Where one turn sends some rows of the set: a few examples, then the rows asked:
Nido: -3.92  -0.66  2.65  -0.16  2.27  -2.00  1.84  -0.95  -1.94  -0.39  1.69  -0.23  -0.79  -0.57  -0.48  -1.99
tofel: -4.24  -0.32  2.72  -0.02  2.53  -1.56  2.83  -1.31  -1.98  -0.52  1.86  0.11  -0.63  -0.88  -0.48  -1.45
daka: -2.24  -0.34  1.98  0.01  2.26  -0.63  3.01  -0.98  -1.50  1.82  -0.74  -0.73  -0.94  -4.24  -0.25  3.01
Numap: -3.99  -1.92  4.42  -0.03  1.53  -1.35  2.29  2.68  1.16  -0.17  0.30  0.14  -2.20  0.48  0.62  0.89
mes: -3.75  -0.42  1.97  -0.51  2.60  -1.85  1.53  -0.71  -1.92  -0.60  2.20  0.02  -0.18  -1.26  -0.21  -2.18
rubed: -1.79  -1.19  -0.92  -2.92  0.99  -0.25  4.18  0.21  0.32  -1.64  1.41  2.29  -1.54  -0.27  3.86  2.25
rofud: -1.61  -1.75  -1.88  -3.02  3.89  -1.57  2.04  -1.11  -1.72  -1.96  -0.18  0.30  -1.04  -0.11  -0.19  0.05
Bebaf: -2.38  -1.18  -1.22  -2.60  3.98  -0.98  4.23  -1.90  -1.73  -1.76  -0.17  0.66  -1.09  -0.39  -0.43  1.26
lagug: -1.33  -3.70  1.16  0.37  1.05  0.80  2.13  0.90  1.69  1.12  1.76  -1.14  -4.14  -3.20  0.87  1.91
sipaf: -4.28  -2.57  -1.79  -0.59  0.45  -1.01  1.02  -0.83  1.18  1.80  -1.24  1.12  -2.70  -1.92  2.97  2.84
lefo: -1.44  -2.91  0.77  0.56  1.31  1.10  3.31  0.63  1.75  0.87  2.10  -0.57  -3.56  -3.93  1.25  2.37
gev: -2.46  -2.13  0.08  -2.23  3.16  -1.42  4.15  -2.04  -1.61  -1.20  -1.05  -0.03  -1.97  0.84  -1.13  1.37
Daf: -1.03  -2.86  -0.07  0.10  1.71  1.12  2.06  1.21  1.71  0.47  2.55  -0.54  -3.12  -4.22  1.64  1.41
Kefo: -4.21  -2.21  -2.10  -0.75  0.61  -0.96  0.91  -0.85  1.22  1.76  -1.01  1.28  -2.68  -2.13  3.13  2.71
vudun: -3.15  -1.85  2.36  -1.05  2.31  -1.60  -0.12  3.69  1.04  -0.97  1.29  0.45  -1.40  -0.19  1.38  -0.43
sez: -1.15  -2.36  -0.96  -3.34  0.61  -1.02  1.21  1.14  -0.05  -1.67  1.15  1.29  -2.06  0.72  3.53  0.95
rup: -0.89  -1.16  0.51  -1.08  2.46  -1.17  -0.97  0.60  -1.61  1.41  -0.15  -1.30  -0.76  -4.10  0.19  0.87
buk: -4.34  -2.30  -1.87  -0.79  0.44  -0.81  1.24  -0.90  1.20  1.79  -1.15  1.24  -2.66  -2.03  2.97  2.85
reze: -0.94  -3.46  0.40  0.10  1.38  0.68  1.09  1.29  1.57  0.73  2.33  -1.24  -3.80  -3.58  1.23  1.19
pemuk: -4.05  -0.05  2.10  -0.50  2.82  -1.53  2.50  -1.00  -1.85  -0.85  2.30  0.34  -0.23  -1.29  -0.24  -1.84
lebi: -1.39  0.22  0.09  -0.97  3.07  -0.39  1.61  -0.03  -1.44  0.89  0.37  -0.06  0.32  -5.47  0.63  1.92
tomun: -4.20  -2.60  -2.08  -0.64  0.54  -1.01  0.78  -0.75  1.20  1.78  -1.09  1.12  -2.53  -1.94  2.98  2.70
Rof: -1.60  -3.17  1.06  -2.50  -0.32  -1.21  2.03  0.58  -0.04  -0.81  -0.09  0.35  -3.29  2.09  2.66  1.80
naki: -4.37  -0.29  3.24  -0.09  2.47  -0.56  4.64  2.07  1.43  -0.78  1.22  1.64  -1.05  -1.32  1.29  1.69
fize: -1.88  -2.73  -0.47  -2.56  3.22  -1.90  1.93  -1.28  -1.94  -1.38  -0.99  -0.50  -2.12  1.18  -1.02  0.38
gik: -3.49  -0.33  1.27  -1.14  3.13  -0.75  2.22  3.02  1.43  -1.61  2.27  1.95  -0.20  -1.86  2.13  0.18
lero: -2.35  -2.15  1.05  -2.06  0.16  -0.62  4.94  -0.51  0.14  -0.72  0.05  1.36  -2.82  1.21  2.85  2.87
diti: -1.64  -1.83  2.45  -0.38  1.68  -1.27  0.40  -0.34  -1.84  2.20  -1.26  -1.95  -1.59  -2.87  -0.71  2.01

lero moves to -> rubed
mes moves to -> Nido
Where do these go?
rofud moves to -> fize
lebi moves to -> rup
Numap moves to -> naki
lefo moves to -> Daf

